[ 87  86  96 131 150 131  91 128 127  95 131 129 151 131  92 161  95  97
  86 129 158  89 145  95  92  86  90] -> X
[119 119 127 178 191 167 123 175 167 133 168 170 153 180 121 208 126 141
 125 170 197 129 183 132 127 123 122] -> P
[168 168 159 148 127 114 161 142 116 160 116 131 114 138 161 121 165 160
 162 115 109 163 114 159 168 167 114] -> J
[ 95  91  99 128 145 143  92 129 146 102 143 135 148 132  96 152  94  99
  89 150 159  95 156  98  92  92  94] -> U
succ: [115] | [109]
find: [ 95  91  99 128 145 143  92 129 146 102 143 135 148 132  96 152  94  99
  89 150 159  95 156  98  92  92  94] | U

[136 130 129  99 134 123] -> C
[133 137 131  35 106 105] -> B
[ 45 139 128 103 153 106] -> Z
[ 88 123 125 133  66 131] -> Y
[ 64 128 135 129 171 136] -> R
[191 129 130 117  63 138] -> D
succ: [134] | [123]
succ: [153] | [106]
succ: [137] | [131]
succ: [45] | [139]
succ: [64] | [128]

[131 136 131 131 130] = G
[129 132 131 131  65] = N
[130 136 131 135 131] = E
succ: [132] | [131]
succ: [129] | [132]
find: [129 132 131 131  65] | N
succ: [135] | [131]
find: [131 136 131 131 130] | G
find: [130 136 131 135 131] | E

[152  88 130 181  61 190] : T
[152  88 129 181  61 190] : M
[140 201 123  81 157 127] : L
[127  74 146 170  95 156] : S
[130  55 176 144 119 116] : Q
[152  33 172 176  73 157] : F
[176 156 137  99 107 139] : V
[135 185 133  86 161 123] : W
[117 108 125 151 108 157] : K
[124 144 156  93 170  99] : A
[ 77 117 134 133 167 114] : H
succ: [129] | [181]
find: [152  88 129 181  61 190] | M
succ: [93] | [170]

[123 126 143 149 150 166 139 170 180 144 171 137 128 122 117 126 106 105
  99 117 118 126 126]  Linu
[127 134 153 141 136 146 137 164 158 132 125 125 128 133 136 127 119 128
 139 136 141 134 135]  gura
[130 139 173 155 147 160 140 174 171 135 128 121 122 112  95 119  65  91
  99 121 124 126 122]  zamo
[137 137 137 124 123 124 129 131 122 125 124 133 134 144 143 128 125 129
 129 125 115 116 102]  Lem
[137 146 186 157 146 155 137 158 147 127 104 114 120 111  97 121  83 107
 118 129 131 129 125]  gegu
[126 127 136 137 134 125 123 108 116 127 124 124  90 125 148 136 178 154
 151 138 148 141 148]  rap
[126 126 119 119 123 130 132 141 128 124 108 121 124 115  88 119  82 113
 125 130 131 131 139]  milal
[132 132 128 123 124 127 128 119 105 120 111 128 131 139 146 132 168 163
 168 142 143 134 138]  zipon
[132 132 139 133 127 110 118  98 110 126 122 123 124 123 137 131 138 123
 115 122 121 124 116]  vol
[118 101 111 119 121 122 132 164 179 142 169 143 139 161 182 133 130 119
 118 125 123 122 165]  fabob
[123 123 118 119 116 104 124 134 156 136 153 139 138 167 204 139 165 138
 134 130 128 123 108]  dosob
[133 134 135 121 114  97 120 111 113 122 104 121 127 136 144 129 107 119
 123 127 124 121 109]  gen
succ: [91] | [99]
find: [126 127 136 137 134 125 123 108 116 127 124 124  90 125 148 136 178 154
 151 138 148 141 148] | rap
succ: [166] | [139]
find: [132 132 139 133 127 110 118  98 110 126 122 123 124 123 137 131 138 123
 115 122 121 124 116] | vol
find: [126 126 119 119 123 130 132 141 128 124 108 121 124 115  88 119  82 113
 125 130 131 131 139] | milal

[157 126 103 205 138 134 122 160 170] : gad
[154 126 110 127 158  88 172 132  60] : Sabe
[120 134 102 151  87  86 133 165  66] : karam
[ 97 126 103 205 138 117 132  83  70] : lipo
succ: [160] | [170]
succ: [151] | [87]
succ: [122] | [160]
succ: [86] | [133]
succ: [158] | [88]
succ: [157] | [126]

[111 116 115  74 109 134 156 147 111 127] = lus
[128 128 127 126 128 129 129 128 126 127] = sova
[133 138 117 120 136 114 132 125 135 142] = ves
[103 108 105  89  91 139 175 147 130 137] = gon
[ 98 119  88  65  98 118 203 175 109  88] = zomor
[ 84  97 103 108  92 124 168 161 111 173] = Fidi
[ 97 126  83  63  95 118 204 169 109 130] = somu
[113 113 113  82 100 139 165 142 126 127] = gaz
[120  88 122  90 115 134 149 139 118 128] = fufo
succ: [135] | [142]
succ: [149] | [139]
succ: [89] | [91]
succ: [133] | [138]
find: [ 98 119  88  65  98 118 203 175 109  88] | zomor

[106 139 151 201 186 184 154  88 114  87] -> tik
[ 46 118 179  71 160 165 132 154 206 189] -> fup
[198  70 180  98  94 197  86  69 122 182] -> dip
[182 170 149 199  58  75  70 115  92  97] -> baki
[200  93 110 207 103 148  94 205  97 101] -> Zafo
[182 170 149  92  58 160 140 170 123  64] -> gup
[ 78  62 165  75 148 204  71 103 131  57] -> Fug
[132 129 129  68 123 180  80 148 187  56] -> buke
[151  48 165 205  93 176 108  87 171  67] -> Zemin
[ 90 207  67 126 108 203  56  72  54  98] -> fil
succ: [78] | [62]
succ: [199] | [58]
succ: [200] | [93]

[110  65 121  85  53 145  52  40 206] = kivas
[103 194  49 100  87  91 175  41  29] = Rup
[120  97  54 116 210 157  72 115  59] = bube
[ 83 143 175 152 105  93 178  80  81] = Pek
[150 129 130 174  98 189 233 204  87] = lufo
[123 188 141  83 234  53 177 160 180] = Mog
[172 206  26 209  84 181 117  68 136] = lut
[131  46  81  85 125 134 105  43 145] = Naf
[161 195 117 187 123 161  90  52 232] = rifov
[156 235  56  84 188  62  94 131  80] = Fulo
succ: [235] | [56]
succ: [233] | [204]
succ: [210] | [157]
succ: [125] | [134]
succ: [134] | [105]
succ: [178] | [80]

[173 140 147 149 117 194 125 133  71 149 105 143 178 174 126 164  44 146
 139 204  59 100 146 135 141  72  99 139  91 121 159 143  59 121 148]  Tiz
[128 128 128 128 128 128 128 128 128 128 128 128 128 128 128 128 128 129
 128 128 128 128 128 128 128 127 127 128 127 149 130 111 110 157 116]  luf
[159 136 142 140 120 176 127 132  87 144 111 138 165 160 127 154  68 140
 134 181  79 107 116 141 115 171 149 100 129 149 130 112 111 159 118]  bifuf
[173 140 147 149 117 194 125 133  71 149 105 143 178 174 126 164  44 146
 136 204  59 100 122 145 108 188 157  87 129 158 132 103 103 171 112]  giga
[128 128 128 128 128 128 128 128 128 128 128 128 128 128 128 128 128 128
 128 128 128 128 128 128 128 127 127 128 129 127 129 128 129 128 128]  kura
succ: [138] | [165]
succ: [115] | [171]
find: [128 128 128 128 128 128 128 128 128 128 128 128 128 128 128 128 128 128
 128 128 128 128 128 128 128 127 127 128 129 127 129 128 129 128 128] | kura
find: [128 128 128 128 128 128 128 128 128 128 128 128 128 128 128 128 128 129
 128 128 128 128 128 128 128 127 127 128 127 149 130 111 110 157 116] | luf
succ: [79] | [107]

[106 131 142 127 123 124 169 107 116 135 145 152] -> Nik
[ 86 107 128 130 125 134 165 104 113 135 151  38] -> duler
[166 173 139 122 125 110 126 132 133 128 117 172] -> med
succ: [127] | [123]
succ: [126] | [132]
succ: [106] | [131]
succ: [151] | [38]

[185 141 189 123]  mapid
[140  84  80 112]  nel
[105 142 189  51]  tivon
[ 96 173  99 132]  doz
[171 164 178 117]  tif
[130 180 178  98]  desa
[156 147 118 106]  notu
[105 198 199 203]  Tafe
[169 131  53  81]  Kun
[162  67 189 129]  bol
[ 62 116 179  75]  lizom
succ: [198] | [199]
succ: [62] | [116]
succ: [185] | [141]
succ: [140] | [84]
succ: [179] | [75]
succ: [130] | [180]

